One vector is turned by the same rotation once a tick. Each row is the vector after some number of ticks, and that number follows the row.
The counts run from 0 to 481.
[-25 -21 -18 -17  44  -3  15  32   8  42 -15  43  16  -3 -14  59   8  -8
  31  24   1   9  11  24  65  27  11 -29   7  -5 -17  15 -38  39   4 -12
  32  15 -10 -49   1 -11  -5 -12  -1   9  30 -25 -25 -12  15 -33 -36 -13
 -13 -18  15 -33 -28  -9  -1 -31 -19 -23 -10 -22   5   7  -8 -11 -57   9
  14   0  -8  24 -36  14   6  16  13 -31 -33   8 -16 -15   9 -33]
122
[  5   3 -10  22   6   5  13   7   2  24  17  31 -45  25 -28  25  52   3
 -14  21 -34  17  -5 -35  37   5  23   5  -9 -22   8  29  13  29  19  14
  19  16 -24 -40 -15 -38  25 -39   9  -8  23 -55 -25 -10   7  18 -35  -7
  21 -35  44  -4   0  34  -5  29  -5  -2  10 -19   5   5 -21  21 -21   7
  -2 -27  16 -19   4  -7 -10  25  36   1 -41   4  15 -40  27  -4]
55
[ 12  -5  -6  -1  20 -37   2  -5  -4  -5  -9  20 -31  12 -34  21  32  10
   8   8 -16  10   1 -36  61   9   1  -4 -32  -6  10 -13  18  74  21  14
  19   4   1 -24  -9 -39   8   3  19 -13  20 -19 -46  10 -15   9 -52  31
  29 -26  35  -1  -1  29  10  10 -27 -16   7 -37 -17   3  -9 -10 -25 -22
  19 -38 -34  20  24 -12 -10   0  34 -18  21 -29  34 -21  34 -10]
412
[ 14   7 -11  -5   6 -24  30 -21 -33  -5  24  13 -21 -28 -50  19  31  15
 -13  -3  -9 -23   2 -28  49 -14  19   1 -12  -2 -22   5  -3  45 -17  15
  11 -22   8 -40 -24 -36  -8   6 -20   3  12  -1 -19  12   9   0 -16   9
  13 -43 -14  25  -9  23   3  11 -70   7  44 -18  -6  -5 -11  10 -17 -23
  42  -2   1   1  28 -14  11  11 -30  -6   9 -34  60 -24 -30  -3]
305
[ -3   7  -7 -15  13 -41  27   1  -3  22  -3  27 -28  18 -15  23   9   5
  29 -27 -20  14  -1  24  58  23  27 -11 -25  -2 -35   8 -25  68  41  18
   7  12  15 -23  -6 -28 -28 -29  13 -21  51 -48 -34   3  31   2 -33  13
  27   1  34  -9 -16  -3  -6   5  -6  -2  -2 -35  33 -24   5 -28 -19  -7
 -10 -33 -37 -13   1  12 -22 -15  44   4 -13   2   1 -23  29   4]
110
[ 13  13 -34 -23  -3 -22  37  47  -8   1  25  32 -20   6 -15   1  33 -20
 -33 -17 -20  -9 -24  16  32 -26  38 -21 -17 -31   9  28 -19  18 -12   5
   6  -7 -10 -41 -21 -32   6  -5  26   4   1 -29  -1  29   1 -24 -13  -9
   8   0   3  13 -29  23  20   8 -46  -5  18 -14   7 -24   4  14 -51 -30
  18 -16  57  -2  -8 -25  22 -18  37  10  -9 -20   6 -61 -14 -10]
448
[ -5   8 -19 -19  17 -43  55  -7 -44 -14   9  24  -5 -12  -4 -10   2  35
 -10 -13 -15  -8 -12  18  53 -11   7   3 -30 -34 -19  -4 -35  58  -4  16
  -8   2  18 -36  -8 -52  -6  33  23  10   8  -4 -28  37 -12 -24 -22  16
  27   5 -15  34   6  24  13  16 -38   1  12 -11   2 -23 -14  -2 -19 -35
  18 -20 -25 -22  27 -28  -5  -5  14  -9  31 -41  29 -24   9  16]
394
[ 18   3 -41  -4  -4 -12  25  22 -19  11  25  35 -31   4 -41  20  36   2
  -2  -6   2  -9 -19 -35  25 -20  13  -5   2   4 -15  36 -14  43  20  31
   9 -21  -7 -38 -30 -39  25 -23  15   1  27 -36 -13  21 -12  27  -9   2
  28 -26  17  25  -1  22 -15  10 -43 -29  13 -39  -1 -12  32  17 -28  -5
  62   4  16 -39 -31 -30  26   3   0  -6 -12 -22  46 -28   6   5]
403
[-16  25 -15  -4  24  -7  52  -3 -35  13  41  13  -9  -8  -8  -5  20 -14
 -20  -1 -33 -10   4  31  31   4  28  11 -20 -38  -9  14 -46  24 -12   5
  -1  12  -3 -57 -17 -53   2   9   2  -2   8 -20 -21  24   6 -26 -16  -7
  -1 -15 -10 -22 -26  59  30  -5 -27  32  23 -15  16 -21 -20   0 -21  -4
   0 -28  14 -19  -5 -11  -5  23  32  23 -31 -28  30 -53 -13   2]
162
[-40  27   3  -2  64 -25  27 -10 -21  12  11  17  21  11   6 -13   9  28
 -11  34  12   0  36  -4  39 -31  -3  -6   3 -33 -35  16 -13  65 -31  38
   9  37  -2 -43 -14 -38  26  12   6  26  35 -11 -26 -37  -3  -8 -36 -17
  35 -13  19  23  33  -2  -2   1   5  -8  -4 -23  -1   8 -19  20 -30  25
  12 -18 -10 -18 -28 -14   7   3  16 -11 -22 -19 -11 -11  22   1]
373
[  3 -16 -21 -27  29 -16  -3  47 -26  18 -14  27  -7  33  -2  12  44  -2
  -6  46  14 -33 -12 -21  61 -19  48  -5 -10  -8 -14   8   1  12 -13   5
  23  21 -17 -42 -11 -13  21 -23  22  28  12 -21  -2  -4  18  -3  -7   0
  22  -2  23   8 -14  21   3   2   2 -21  15 -42 -12 -20 -17  39 -53 -45
  21   9  35  10   4 -25 -14   2   4  -5   2   8   4 -28   8 -10]
330
[-25  -5 -23 -10  24 -23  23   1 -20  25 -21  45 -23   8   4   0  18  -2
   5  -1 -45  26 -15   2  55  -7  17   6 -29 -32 -10  21 -12  21  24  13
  -1  17   5 -46 -10 -31   4 -22  34  22  48 -52 -18  29 -15  -4 -20 -15
  28  16  26  27   1  13   2  14   8   3  11  -6  14 -14 -10  18 -41 -14
  -9 -21 -18 -40  14   7 -35 -11  60   1   7 -31  13 -41  47   3]
269
[  6  32 -25  20  -2 -44  46   8 -42  30   8  14   5  12 -15  19  11  15
  22  23  12 -10  -2  32  36 -20   1  -6  -2  -2 -43  25 -23  20   0  16
  41  -5  -2 -52 -37 -15 -13 -34 -16 -11  30 -51   3 -32  21  -8 -20 -10
  36 -19  28  28   2   0 -31  14 -51  -8  27 -42   0 -13  27  -5 -43  14
  25   1 -15 -40 -20 -14  17  -3 -18 -19 -60  12 -21  -6  -3   4]
40
[-34  16  -5  22   6  -6  51   6 -33  26  40  27  18   4  20  -5 -13   1
  -8  -5 -22   5 -15  36  28  -5  15 -25  33 -26 -10  40 -15  42  24  20
   4   3  -2 -44   4 -22   1  -8  -8 -31  10 -64 -12  15  30 -19   5 -15
   5 -17  16  27 -33   8  -7   8  -6  11 -10 -26  50 -20   0   2 -20 -14
 -12 -27  33  -6  11 -30   1  -2  29   6 -40  -5 -21 -51   2   2]
388
[-29  31  -9  12  11 -36  39  15 -42  26  43  23   3  -5  15   8  13  29
  40  10   9  18  -9  16  33   0  12 -19  11 -17  -7  27 -10  26  39  18
   4  31  10 -35 -17 -16 -21 -23   0  -1  29 -56 -25  14  32  -9   5 -19
  -8  -8  26   2 -15  27  -3   1  -6  14   5 -27  19 -26 -24  -6 -47 -13
  16 -43   7 -15 -12 -18  -1 -18  17  22 -32   6 -23 -30 -24  -9]
84
[ -8  21 -18  25   6 -42  31   5  -6  15 -16  12  -7  22  39  -4  -8  44
  12  16  -1  -8 -14   6  68 -21  25   6 -17 -26  18  14   7  43  17  12
  27  31   0 -38 -27 -34  -3  -4  15 -34 -25 -47 -13  15  18 -18   5   5
   6 -24  10  15 -19   2  -3  40 -28  13  10 -33 -13 -38 -26 -11  -7 -33
 -27 -34 -11  -3  29 -35  -3 -17  19  -3 -15 -14 -21 -59  -1  14]
164
[ 10   9 -14   7  -1 -39  42   4 -27  14   4 -10 -14  19  -1  23   2  -4
 -10  -6   1 -31 -13  32  62 -17  26 -15 -27  -9 -16  -4 -15  52  -2  17
  27 -19  -1 -31  -7 -30 -17   3  -4 -16 -30 -27  -1  -7  37 -32  -8  14
  27 -16  13  33 -41 -13 -16  35 -64  -6  25 -26   7 -47  31  -8   7 -24
  19   5  14   9  39 -22  21   5  -7  -1 -15   0   7 -34 -15  18]
119
[-34  12 -16  -4  54 -33  21  12 -31  16  42  19  33  -1  -5  10   4   7
  16  26  -1  -3  12   2  49   0  -7  14  -3  -3  -7  -2 -33  52  -7  28
  13  -1 -13 -44 -21 -49   3  38  -6  10  45   5 -34 -10 -16 -33 -18  12
  19 -34  -9 -10  10  18  34 -15  -4   4  -8 -25 -17  -6  -6 -12 -62 -19
  31 -28 -29  18 -25 -29   1  11  10   3  -8 -23  22   4  -6 -16]
195
[-23  18  -3  13   5 -25  40  22 -33  28  55  14  33   3  31   2  -2  14
   5  26  17  -9 -15  14  20 -17  -1 -26  31 -15  -4  26   0  35  11  30
  20  20  -1 -34   1 -26  18  -4 -10 -25  -1 -47  -4  13  34 -20  12 -13
   7 -23  24  14 -11  14  -1   3  -9   0  -3 -40  14 -17   1  -5 -42 -35
  28 -28  26   3  -3 -40  18 -17  -4   2 -27   8 -33 -28  -5  -1]
85
[-18  26 -18  38 -15 -33  43  12 -20  24  29  25   2  -4  11   9  27  20
  -1  14  16   6   4   5  28 -13 -16 -23  10  -6  24  18  42  20 -18   5
  38  16 -11 -50 -37 -14   2 -16 -31 -29  14 -36  -4 -21  -7 -34 -19 -23
   1 -51  25  30   7  12  -2   9 -43  -9  24 -25 -14   9  -8   7 -42  12
  30 -27   4  21  19 -27  32 -22 -27 -22 -36 -20 -15 -32 -15  -3]
371
[-11 -12 -10 -11  24 -27  13  26 -20  15   0  27 -14  12 -19  23  20 -12
 -15  12 -23  -9   5 -18  60   6  30  -1 -38 -20  19  -6   2  33 -28  -4
  32  20   3 -34 -32 -31  -3  28   4  25   8  -9 -24   9 -26 -50 -39  17
   7 -15  -4   5 -11  30  30  -5 -38  12  35   3 -27  -6 -25  20 -38 -32
  22 -21   2  53  22   4  -5   6   1   3   4 -28  32 -39  -5 -22]
438
[-15  -2  -3 -12  50 -22   7  15 -21  20   0  15 -18  43   0   2  45 -12
 -26  32 -21  -9  23   8  47   2  34 -17 -30 -27   3 -16   3  35 -23   3
  19  33   2 -41   1 -36  16  -2  28  18  25  -6 -11 -19   2 -37 -53  -3
  20  12  27 -19 -11  39  31  -4  10   5   8 -12  14   1 -25  30 -41 -27
   0 -31  18  33  21  -2 -12  13  56 -14 -28  -9 -24 -30  34 -13]
241
[ -3 -25 -22  -1  15  -9  19  -5 -47   5 -26  29   5  31   6  -7  22  -4
   4  26 -22 -19 -18  12  50 -12  22  17 -10 -21  11  24   4  10 -15 -10
  20   7   5 -62   4  -9  13  17  16  12   7 -44   4  14 -16 -31 -10  23
  34  -7  15  28   5  33   9   7 -28  13  20 -15  10 -11 -10  39 -46 -64
 -14  -2  -9  18  49 -19 -27  -5  -3 -22 -30 -21  13 -19  33   0]
53
[-39 -15  -1   1  53  -8  30  13 -29  33  13  28   0  29 -24   7  13 -23
 -14  34 -21  15  30  16  55  12  25 -11 -26 -18 -12   8 -19  16 -38   3
  29  13  -6 -65  -4 -32  12  10  -5  34  33 -24  -5 -25  -7 -42 -49   5
  33  -7  21   6   4   8   6  -3 -25  17  11  -4   4   6  -1  49 -55 -25
  18 -11   2  30  -4  -2 -11  22   1   0 -46  -7  -3 -12  14 -17]
240
[ -9   9 -11  -5  34 -31  17  25  -9  12 -27  14  28  24   3   3  10  21
 -10  18  25 -32   1   6  53 -35  19   4  -4 -21 -43  36 -16  30 -35  35
  29  26  -5 -49 -35 -20  18 -16   4  17   0 -35 -15 -28  13  15 -21 -11
  38  -9  10  30  16 -19 -22  24 -33 -20  -4 -56 -20 -33   1   4 -30   5
  20  22   0 -35 -31 -23   9   8 -12   1 -18  11 -10 -25   3  18]
462
[-12 -20 -20 -12  55   0  38 -12 -19  12   8  16 -14  20 -29  27  -1 -16
  -5  -3 -38   1  12  20  46  14   6   1 -19 -19 -14   8 -44  42 -39  -5
  10  -8 -13 -49   9 -49  24  26   6  -3  35 -11 -24  12 -21 -45 -41  13
  32  -8   1  10 -13  13  25  -3 -27  -3   8 -18  16   0  -5  17 -45  -9
 -18  -7 -22   7  -2  -3  -3  41  31 -28 -40 -28  34 -13  24  -3]
366
[ -3 -18 -18   5  16  -1  10  13  -3  19 -12  50 -23  15 -41   5  47 -19
  -3   6 -35   7  14 -29  32  -6  31   0 -17 -22  -8  38  -4   7   4   4
  20   9  -6 -48 -23 -16  11 -22  22  32  51 -41  -7   2   4   9 -30 -24
  21 -10  27  12   4  27  -6  -1 -30  -7  11  -6   5  -5 -14  53 -39  -7
  20   0  18 -31  -8  10 -17  19  11  14 -31 -12  46 -31  22 -14]
358
[  6   5 -12  22 -12 -37  22   9   8  23  -6  31 -31  12 -50  60  22   6
  23  -8   6  22   1  -5  56  18   6 -11 -27  21 -18  26   0  48  29  10
  41  -7  -4 -33 -27 -21 -29 -35  -4 -24  28 -41 -26 -21   6  10 -43   3
  27 -21  38   8   3 -34 -24   9 -53  -5  22 -14 -12 -15  31 -22 -18  14
  36 -12 -31 -19 -26  16  11  -6   0  -2 -31   1  12 -22   5 -11]
325
[-27  -7  -4   5  26 -27  33   1 -12  26  36  17 -29 -16 -28  32 -11 -13
 -20 -22 -29   3  11  32  56  16   7 -39 -21  -7 -18  23 -34  51   1   1
   4  15   4 -51  -3 -19 -25   5  -8   2  20 -28 -25   1  27 -21 -30 -19
   1 -21   0   6 -29 -23 -15 -13 -60 -12  20 -12  10 -12   0  -8   6   5
  28 -21  28   5   7  12  24   4  14  10 -23 -14  23 -62 -20  -7]
3
[ 16   2 -16  -4  25 -20  21   3  -9   8 -46  14  14  -5 -22  18   8  32
  25  41  31 -32  11   0  75 -23   9  28  -5  -3 -38  22 -23  13 -21  -2
  41  13  -7 -51 -28 -13   6  -2 -15  -9  -4  -8 -20 -21  10 -26  -2  16
   7 -27   1  13 -17   0 -14   6 -50 -24  11 -55 -11 -13 -21  11 -43   4
  -4  35 -35 -16  -9 -23   6  26 -32 -45 -19   4  22 -10  -6   1]
364
[-18  -1 -17 -12  39 -16  39   3   3  18  -3  22 -27  14  15  -3  -3  -8
 -13   2 -52   3  -3  27  48   3  28   8 -47 -23 -10   6 -27  39 -13   4
   1   1 -19 -39   7 -48  19  17  39  -3   5 -34  -8  26  -5 -24 -33   3
   6  -2   5  -6 -41  13  14   2 -19  14   3 -18  15 -22  -7  11 -18  -9
 -25 -25  -1  -5   9   3 -10  22  59  -1 -34 -24   7 -51  16   7]
466
[-24 -19   1 -15  42  -4  26   2 -37  28   6  14   9  33  -1  17  14 -14
 -25  22 -16 -20  19   9  58   3  14 -32   0 -22  -9  -9  -3  27 -47  -8
  31  21  -1 -57   8 -11  22   7  -2   4  33 -20   4 -31  14 -51 -47   1
  18  -5  39  10  -8  11   9  -4 -25 -17  15 -25   6   5 -10  38 -41 -11
  10  -5  21  29  19   0  -2  23  -9 -40 -43  -5 -17 -12  30 -11]
141
[-20  15 -22  14  20 -50  48  -3 -25  18  11  25 -20  13  12   7   1  13
   1  -3 -13  -9 -38  10  56  -8  12   2 -44  -9 -21  12 -31  55  32  24
  -2 -10   2 -43 -24 -42 -24  15  22   7  25 -28 -16  31  11  12 -16   1
  30   6   5  28   1   2  -8  22 -19  14  20  -9  11 -46  14   1   2 -26
   8 -13 -26 -31  12 -28 -27   5  15  18  -1 -16  15 -25  20  42]
395
[-27  16  -3   5  43 -30  30   5  11  26 -25  14  -4  -8   1  33  -2  14
 -19   7  26  -1  22  12  70   3  -9 -22 -17  -6 -20  16 -12  56 -41  18
  29  19 -13 -49 -27 -27  -1  -2   1 -11  14   4 -27 -28  -1 -19 -39 -16
  11 -15   1  -3  -8 -48  -4  12 -51 -33  15 -26 -13   3   5 -13   0  47
   0   6 -21 -15 -27  -1  25  17  11 -36 -18 -12  -7 -52  12   9]
148
[  4 -16 -21  -7  34 -30  25  14 -12  14 -48  28  -1  10  12  16  -2  36
 -17  23  39 -32 -14 -19  75 -17   3 -12  11 -15 -29  20 -10  29 -22  16
  26  25  -7 -55 -24  -6  24  -4   7   8  -2 -11   0 -10  -2 -16 -13 -13
  25   0 -10  54   4 -21 -17  11 -43 -34   0 -32 -16 -12 -13  23 -20   5
  20  47  -4 -15   4 -23  22  10 -32 -35   0 -13   4 -34  18  15]
60
[ 14  28 -32  -4 -17 -69  41  14 -10   4 -30  20  -1  -3  -6  21  18  30
  19   2  23 -17 -22  32  60 -15   3 -15 -19 -10  -9  -1  -3  26  24   6
  28   3   8 -33 -38 -12 -45 -30  11 -10   1 -30  -3 -13  -4   5 -16  -7
  19   2  23  29   2 -16 -23  27 -28 -28  29 -39  -8 -21   2 -31 -40  -2
  -6   6 -29 -26  -8 -10   5 -36   2 -23 -15  -1 -40 -31  -1   5]
138
[  7 -20 -20  23  -5 -46  19  -1 -29  -3 -17  25 -14  25 -22   8  23  27
  29   6 -17 -11 -28  -1  59 -15  24  -4 -15   1 -23   2   0  42  44  19
   8  -7  28 -36 -11 -11 -12 -32  14   1  22 -61 -13  13  24  19   2  20
  32 -14  35  25   1  26 -19  28 -10   0  14 -31  26 -24   6   5 -29 -38
  -3   0 -36 -25  19 -15 -28   1   8   0   0  -6  27   4  19   7]
198
[ 21  29 -20 -20   0 -11  32  41   9  11  23  21 -12  21 -17 -11  42 -18
  -4   5 -28  -3 -26 -11  30 -32  19   8   2 -35 -15  28 -11  19  20   4
   6  11 -14 -17  -9 -47  23 -32  36  -1  -2 -47 -15  33  15  17  -7  -1
   2  -6  30 -10 -26  34   0   7 -11 -17  -1 -47   9 -18 -10  12 -55 -14
  -2 -14  35 -37 -19 -27  18 -10  61  -6 -18   1   7 -50  -2 -21]
144
